(in the rows, 128 means zero)
One turn moves every row onto another: examples first, then more rows asked:
mab: [145 144 159 109 112 155 107 151 118 138 114 104 158 112 143 141]
fuv: [125 140 139 133 126 133  53 179 127 144 121 115 128 115 127 101]
pataf: [122 102 165 129 133 137  88 174 109 150 151 141 133 131 133 153]
Gofin: [145 140  99 127 166 116 102 133 156 129 126 137 140 151 164 139]
ruke: [148 135 104 141 157 118  91 128 153 123 128 130 143 159 170 136]
rusum: [120 145 109 148 163 106  98 134 141 116 117 116 132 135 157 159]
Mivor: [152 132 153 128 110 152 109 140 116 140 123  88 145 100 158 125]
Zav: [144 108 149 116 158 136 116 117 111 176 148 112 120 110 152 137]
vapeg: [116 141 113 133 141  93  94 134 133 129 141 115 129 163 177 141]
Defa: [132 108 130 119 124 125  78 168 143 154 111 125  97 131 129  93]
beso: [118 111 153 135 120 162  89 160 116 155 155 131 147 144 134 152]
fod: [132 142 135 105 134 128  72 135 140 151 114 103 122 111 120  89]
Fif: [145 136 139 132 107 161 120 147 104 148 118 103 146 117 158 139]
zaf: [121 109 140 118 117 122  81 167 133 146 115 131  95 130 125  94]
nupu: [120 148 108 137 162 105 100 143 141 111 115 121 135 131 157 156]
bur: [151 129 102 132 162 112  95 128 146 129 127 136 140 155 169 137]
rodev: [118 159 108 133 163 104 103 147 140 121 120 117 135 134 163 158]
fezo: [134  99 153 129 161 139 118 123 127 182 142 120 130 116 136 138]
safov: [146 107 145 110 150 133 115 120 113 179 146 118 115 108 134 132]
Zuvef: [137 129 148  93 135 136  68 138 149 140 118 114 108 114 124  97]
nub: [114 141 111 126 143  91  93 144 132 127 143 123 130 158 177 139]
losa: [148 133 101 131 160 114  96 132 153 124 127 136 144 152 172 130]
rire: [129 106 143 130 120 156  87 164 105 151 153 141 128 133 122 157]
banaz: [134  89 155 115 146 131 109 113 124 161 152 116 113 113 134 128]
tagi: [134 135 151 126 132 129  62 180 130 139 115 109 110 101 142 103]
Varo: [119 104 144 129 127 159  93 150 106 144 153 140 129 139 128 164]
ruvuf: [128 131 145 120 133 125  54 181 134 146 123 103 107 111 142 107]
buf: [119 144 106 126 147  97  97 151 135 135 143 131 133 164 176 141]
Nalu: [130 141 149 126 113 153 124 139 114 161 119  90 150 115 150 137]
labed: [147 100 157 106 145 123 128 124 124 174 130 124 125 118 141 120]
pek: [151 145 142 119 106 157 111 149 104 154 122  98 145 109 148 136]
ber: [120  98 150 144 108 152  90 165 112 131 145 131 131 130 129 148]
rimig: [127 151 107 138 160 104 102 135 135 114 113 118 135 132 159 160]
noz: [118 143 110 129 142  94  89 142 125 126 141 122 131 163 176 148]
dofe: [118 111 132 127 137 116  74 156 133 159 122 132 105 127 113  92]
satid: [131 132 137  96 133 136  68 147 152 139 109 106 106 114 118 105]

ruke -> vapeg
zaf -> tagi
rimig -> bur
Where do these go?
Mivor -> banaz
losa -> nub
pek -> safov
satid -> Defa
rodev -> Gofin
Varo -> Fif
dofe -> fuv
labed -> pataf
Nalu -> fezo

One turn moves every row onto another: examples first, then more rows asked:
peb: [114 113  99 136  88 108 105 141 108 149 133 146]
Tumag: [125 100 159 136  98 139 101 153 136 118 152 157]
satu: [139 111 129 121 122 127 127 147 113 132 158 180]
sokof: [119 136 157 146 121 154  95 142 100 149 111 128]
sug: [124  95 130 151 122 166  90 156 128 101 120 140]
Daped: [123  97 124 135 140 176 146 149 104 148 119 156]
bom: [132 125 113 156 113 171 138 147 110 133 136 142]
Vere: [110  91 133 121  94 137 116 164 133 169 111 112]
pize: [126 115 139 128 126  86  99 173 122 129 130 128]
miki: [105  71 132 127  95 145 144 146 129 151 134 138]
pov: [115  95  93 104 129 128 118 144 109 142  96 124]
sus: [106  64 108 113 122 138 130 136 116 121 116 146]
zipi: [121 135 141 139 137 150  93 135  92 136 102 132]
tetud: [122 110 151 132 113 122 145 164  95 175 107 135]
Kani: [110 100 110 135  89 106  85 147 117 136 127 144]
mun: [157 135 142 123 111 126 106 149 101 109 100 154]
Mif: [134 119 112 122 124 134 129 131 103 111 150 168]
Kele: [149 109 121 146 114 148 133 155 162 134 131 132]
fegi: [132 130 126 128 125  87 125 166 110 141 137 130]
vamag: [157 137 162 133  91 130 113 158 112 127 110 149]
vud: [117  85 143 117 140 114 102 160  97 130  82 141]
naris: [127  97 130 134 118 135 127 167 154 130  80 121]
nenar: [118  93 156 121 134 111 132 149  88 126  88 146]
telu: [133 113 110 132 123 136 152 159 138 140  85 124]
Puzik: [114  75 148 136 136 173 111 161 124 136 111 152]
tefo: [149 103 105 135 135 143 122 147 155 112 118 136]
fofip: [133  94 147 124 118 125 102 157 128 123 153 178]
Reg: [117 100 173 131 114 117 143 155  96 148 101 140]

Kani -> sokof
satu -> nenar
tefo -> naris
Where do these go?
Vere -> bom
vud -> Tumag
mun -> pize
Puzik -> miki

One turn moves every row onto another: examples first, then more rows asked:
pasu: [137 158  63 127 146 125 130 144 103 119 165  96 132 170 128 131]
dep: [129 139 104  97 169 144 116 130 160 145 117 125 120 129 132 123]
lorim: [144 149  60 109 130 130 118 150 100 129 177  91 129 163 133 126]
vok: [128 106  89  81 148 146 113 135 141 132 106 121 133 124 129 125]
dozat: [128 143  98 104 139 108 147 137 107 157 125 156 120 104 143 131]
Suvo: [136 148  60 125 144 127 133 146  99 117 161  96 134 172 127 132]
Dus: [142 140  63 117 140 135 129 157  99 128 170  96 125 174 134 133]
Kotum: [ 87 150 121 111 123 138 141 168 159 138 138 112 127 115 150 136]
Mem: [144 157  65 115 139 130 121 150 104 133 179  93 126 167 133 127]
nerof: [137 161  62 122 140 122 124 142 102 120 168  94 135 165 128 127]
Fazov: [127 116  97  94 165 150 123 137 149 138 107 127 124 134 132 129]
puli: [ 89 154 118 101 112 134 132 164 156 136 143 108 132 106 149 130]
zuz: [142 172  96 135  98 163 142 161 146 140 133 111 127 110 149 119]
Lamo: [127 138  96 103 137 110 147 138 105 155 123 155 121 105 143 132]
Dade: [138 153  58 119 135 122 124 142  98 117 165  92 138 163 127 127]
tuz: [142 160  87 125  84 163 137 161 138 134 131 108 133 105 147 117]
Rep: [128 142  96 100 133 107 143 137 105 155 125 154 122 101 142 130]
zakub: [140 162  98 142 107 169 153 168 146 138 127 115 123 122 150 125]
gov: [139 144  91 137  99 172 155 172 137 132 119 116 127 122 149 129]
muge: [128 145  98 102 136 107 144 136 107 157 126 154 121 102 143 129]
tisog: [142 151  67 121 145 133 127 154 105 131 176  96 123 173 135 131]
tado: [ 86 133 118 109 120 144 146 172 152 133 131 114 128 119 149 141]
fom: [127 138  94 100 134 109 146 139 103 155 123 154 122 103 143 131]
gupot: [ 89 138 111  95 102 136 131 164 147 131 137 107 137 104 147 131]
Mikon: [130 125  90  76 141 139 101 127 145 136 116 116 135 112 129 116]
dizo: [ 87 125 112 100 108 142 140 171 144 128 130 110 135 112 149 138]
Bot: [131 144  99  85 154 137 102 125 157 144 123 118 128 115 130 114]
beva: [142 139  59 112 132 134 123 154  96 126 171  93 130 168 132 131]
neki: [136 146  57 120 137 126 128 146  95 115 161  94 137 167 128 130]
Baz: [140 142  85 126  85 169 147 168 131 130 121 110 134 112 147 124]

Mem -> Dus
Kotum -> dizo
Where do these go?
zuz -> gov
dep -> vok
pasu -> neki
Lamo -> Rep

One turn moves every row onto another: examples first, then more rows asked:
sor: [118 126 132 132 140 134 142 159 156 124 127 144 115 134  89 139  98 132
  95 130 116]
kemil: [128 129 140 114 138 128 154 121 165 135 143 152  96 140 121 110 134 124
 102 126 106]
pona: [121 151 129 104  86 122 122 120 126 159 141 129 113 114 126  99 141  82
 103 105 101]
kupon: [148 105 116 142 120  71  95 135 126 161 111 126 110 119 140 165 115  85
 122 135 110]
Siro: [108 134 135 124  99 111 123 171  90 100 111 150 120 161 142 131 126 113
 138 120 124]
gugo: [131 124 129 109 143 115 141 130 140 103 123 136 108 105  99 101 118 121
  88 132 104]
Duga: [149 102 120 141 127  69 100 141 124 154 105 131 111 126 140 167 117  91
 131 134 116]
zodi: [104 145 112 125  77 123 104 128 105 136 143 129 116 126 131 108 116  87
  92 125  89]
nira: [125 143 153 118 109 105 131 169 107  86  99 152 119 125 125 130 130 124
 129 124 139]
fure: [151  98 114 138 135  70 102 133 132 157 110 128 108 122 134 162 115  91
 122 136 108]
kalal: [157  98 116 146 135  84 107 131 127 165 107 126 110 122 137 163 114  95
 125 131 113]
keles: [131 118 134  95 151 117 156 134 143 129 122 141 107 139 112 100 141 111
 122 108 109]
sime: [109 149 146 142  94 130 123 182 127 122 116 151 125 139 111 160 106 125
 118 122 138]
Dum: [155 105 116 147 123  84 101 131 122 168 109 124 111 120 141 165 114  90
 124 130 114]
mov: [117 161 144 126  71 129 120 121 140 154 150 148 106 126 140 121 138  98
 101 120 111]
Nelis: [156 101 120 148 128  82 104 137 120 163 104 128 111 125 142 168 115  95
 132 130 119]
bigo: [118 107 114 113 152 119 142 136 129 109 128 138 107 149 112 102 115 118
 103 129  91]
gub: [109 152 128 140  85 137 112 149 141 148 141 135 120 113 101 141  98 109
  81 127 110]
kiv: [118 161 135 122  70 116 105 135 111 122 129 132 118  93 122 115 123  96
  90 126 112]
tet: [121 147 151 106  93 111 133 161 108 128 111 150 119 144 139 124 151 102
 149  99 136]
vitup: [122 146 160 123 102 120 142 156 133 121 122 166 107 157 145 138 146 124
 138 118 139]

sor -> sime
Dum -> kalal
gugo -> nira
Where do these go?
mov -> kemil
bigo -> Siro
tet -> pona
Duga -> kupon

One turn moves every row onto another: examples first, then more rows asked:
tamup: [170 139 111 100  75 106 140 118 111 158 150 152]
Fel: [107 127 131  97 108 137 105 146 134 166 157 140]
Sede: [198 132 101  96 127 113 131 144 122 151 141 138]
Rur: [106 130 112  82 145 122  88 133 124 155 162 152]
Sutem: [199 130  99 100 121 111 113 147 126 157 143 135]
Rad: [101 133 113 106 147 113 100 114 102 156 152 144]
zik: [170 130 136  91 135 109 102 148  74 158 158 130]
mudu: [169 139  99 109  69 115 121 111  99 159 148 139]
pufu: [105 133 101  88 146 133  89 120 107 148 157 143]
vite: [147 127 103  76  65 129  99 118 104 156 162 138]
ves: [106 131 133  92 116 139 130 140 129 157 154 146]
ter: [197 133  87 106 123 124 116 133 106 150 138 124]
Natiz: [174 127  88 114 102 126 106 102 114 160 130 110]
rodo: [170 129 137  90 135 108 103 147  74 157 158 131]
pedap: [148 126 114  69  67 120 106 127 118 159 165 149]
Fibip: [148 129 118  65  74 120 129 124 116 152 163 155]
pemef: [171 123 103  94 149 126  82  94 128 167 161 137]
Lov: [106 132 112  79 150 124 103 128 121 150 160 155]
furi: [146 132 109  69  78 130 135 112 100 144 160 150]
Rop: [168 140 104 104  75 114 137 110 100 155 147 146]
Nid: [170 125 115  84 158 120 110  97 136 162 162 151]
fug: [171 122 113  87 151 118  92 101 140 169 163 147]
Lasin: [146 131 100  75  72 136 117 109  93 147 160 139]
lal: [172 132  95 106 115 126 143  97 111 147 128 120]
fugu: [177 122 101 109  97 110  93 121 139 172 136 119]
puv: [169 127 107  88 159 128 113  87 122 156 159 144]
mubit: [198 131  91 106 119 117 105 142 116 157 141 126]
kefog: [170 130 137  90 136 109 106 147  74 157 157 131]
pepi: [105 132 113 106 111 155 110 126 105 155 151 125]
fot: [105 135 106  83 150 131 104 121 110 144 158 150]
sanap: [101 134 118 103 149 109 107 117 107 156 153 149]
pomor: [107 128 118 106 104 146  92 137 120 165 155 127]
pilor: [104 133 123  98 118 151 133 127 110 151 151 136]
sunis: [170 130 136  90 135 110 105 146  72 156 157 129]
vem: [103 131 118 105 143 105  90 122 113 163 154 146]
gafo: [177 123 118  97 106 100 123 128 153 169 138 137]
zur: [170 130 135  91 135 110 103 146  72 156 157 129]
Bes: [171 137 112 101  70 103 125 123 117 165 151 151]
dedaf: [102 132 122 102 146 105 101 122 114 160 155 151]
konuk: [169 126 100  94 154 133  96  86 118 160 159 136]
Rok: [106 130 104  87 142 127  80 127 116 153 160 144]
maba: [174 129 114  94 116 110 154 113 135 154 132 138]
Lum: [196 134  94 100 129 121 132 134 109 146 139 132]
Fav: [170 137 104 107  66 108 113 119 110 165 151 143]
sibul: [102 132 113 108 143 111  90 117 105 161 152 142]

Rad -> vem
ter -> Sutem
zur -> rodo
Where do these go?
furi -> vite
pufu -> Rur
fugu -> maba
puv -> pemef
tamup -> mudu
Fel -> pilor

